In the rows, zero is written as 128.
The same turns and mirrors carry the whole set onto itself and the rows of a family onto each other. Which other rows belong to the same family as each row named below? List them in the order they appear above.
These 32 rows form 4 families of 8 rows each.
q578: [124 131 125 156 140 160 107 129 109 109 115  97 133 123 146 108 124 162
 140 115 116 136 119 154 140 110 141 121]
q975: [127 131 150 144 123 125 106 142 105 107 103  89 149 141 160  97 138 154
 128  69 139 118 117 114 127 106 138 105]
q699: [101 118 132 155 137 132 104 142 119 126 132 113 131 146 135 114 150 153
 101 122 118 122 139 118 136 126 110 107]
q14: [105 134 132 144 128 119 139 127 135  87 138 133 145 129 128  96 134 144
 135  83 124 117 117  97 119 115 150 123]
q145: [113 129 130 128 127 138 150 128 124 102 142 134 135 111 136  86 142 124
 133  84 137 122 118 106 130 112 143 129]
q298: [151  89 136 122 122 134 119 165 115 115 141 121 130 119 126  92 153 139
 130 103 139 128 125 150 139 124 153 114]
q868: [109 124 118 140 121 130 135 111 132  98 137 129 153 123 140  84 125 136
 142  91 126 123 124 103 139 107 144 121]
q667: [115 116 124 146 148 112 118 128 101  96 140 142 147 121 149  98 132 153
 125 104 114 173 109 149 114 122 146 127]
q201: [113 115 122 149 138 117 108 158 129 123 126 108 114 146 146  92 144 140
  95 111 120 121 145 115 137 113 118  98]
q901: [143  98 151 151 128 111 115 150 116  97 126 123 130 135 159  82 153 147
  97  96 108 152 124 106 112  96 129 122]
q614: [101 126 113 156 136 121  94 140 131 112 145 122 130 146 141 120 132 153
 108 121 118 130 145 110 126 121 125 110]
q189: [123 120 127 145 149 112 110 160  96  97 134 132 136 119 151  96 143 140
 108  77 118 151 115 147  91 133 142 105]
q995: [144  91 121 127 125 148 127 122 115 110 146 108 123 117 125 102 130 140
 117 110 126 133 125 141 140 127 144 138]
q706: [120 130 106 132 110 118 110 161  94 120 114 125 153 139 150  94 163 139
 131  98 117 130 123 153 118 139 154 118]
q399: [129 123 121 127 120 112 108 172 105 115 121 131 142 148 150 115 167 148
 110 102 116 123 121 149 117 137 158 110]
q496: [137 102 159 155 133 122 110 144 123 102 109 122 111 132 147  97 162 145
 102  90 112 138 124 107 139  87 142 119]
q280: [121 134 149 132 122 133  98 133  99 113 100  87 135 124 144  98 143 152
 131  64 136 124 125 134 136 114 146 124]
q717: [152  85 119 126 112 127 126 142 113 107 139 118 124 117 120  89 133 144
 125 106 138 135 125 139 140  99 138 126]
q916: [117 143 134 150 130 121 122 119 107 113 121  91 142 130 153  94 120 147
 141  62 128 129 122 122 133 119 136 139]
q666: [118 123 125 138 145  97 123 146 106  92 137 137 130 114 159 100 135 136
 125  87 132 166 116 142 101 112 146 111]
q373: [150  93 132 116 108 135 138 146 112 123 129 114 134 115 131  90 143 138
 121  94 127 129 111 142 147 112 138 118]
q386: [ 86 116 119 156 129 122 107 122 126 123 136 120 119 143 143 111 146 139
 119 115 123 125 136 101 137 113 120 123]
q352: [156  97 147 158 131 135 118 142 108 106 109 124 120 135 151  84 164 141
 115  90 132 134 108 120 144  96 130 123]
q323: [109 120 111 137 125 103  93 166 110 115 125 113 138 146 144 111 159 139
 129  99 106 120 140 144 118 140 155 117]
q788: [112 107 136 175 141 140  97 120 120 108 138 115 127 139 152  99 132 167
 134 124 111 135 140 152 120 112 144 119]
q530: [106 119 124 141 134 106 138 119 137  93 144 138 145 133 153  84 143 135
 136  98 125 127 112 108 109 134 144 115]
q467: [120 111 137 151 143 156 102 118 104 105 129 115 131 117 141  96 124 154
 156 122 113 136 116 144 128 120 147 135]
q158: [115 135 151 136 136 129 100 131  98 120 111  90 156 134 151 105 132 143
 137  68 126 126 119 117 133 132 143 123]
q840: [119 130 116 135 115 129 108 156 104 118 108 121 143 150 141 101 151 138
 126  80 135 124 122 144 136 136 177 116]
q492: [112 113 129 154 162 103 125 147 100  93 149 133 139 124 155  96 136 135
 128 106 119 163 118 129  99 118 134 122]
q621: [132 110 151 162 129 112 114 161 119 104 111 114 121 140 159  92 175 140
 107  91 129 148 131 117 122  92 134 115]
q93: [131 112 128 155 141 155 105 131 111 110 133 109 134 126 163 100 133 147
 149 138 114 141 133 153 126 114 138 125]

Which other rows belong to the same family as q496? q699, q14, q706, q717, q666, q158, q93
Which other rows belong to the same family as q386? q578, q975, q145, q298, q667, q901, q323
Which other rows belong to the same family as q189? q201, q995, q916, q352, q788, q530, q840

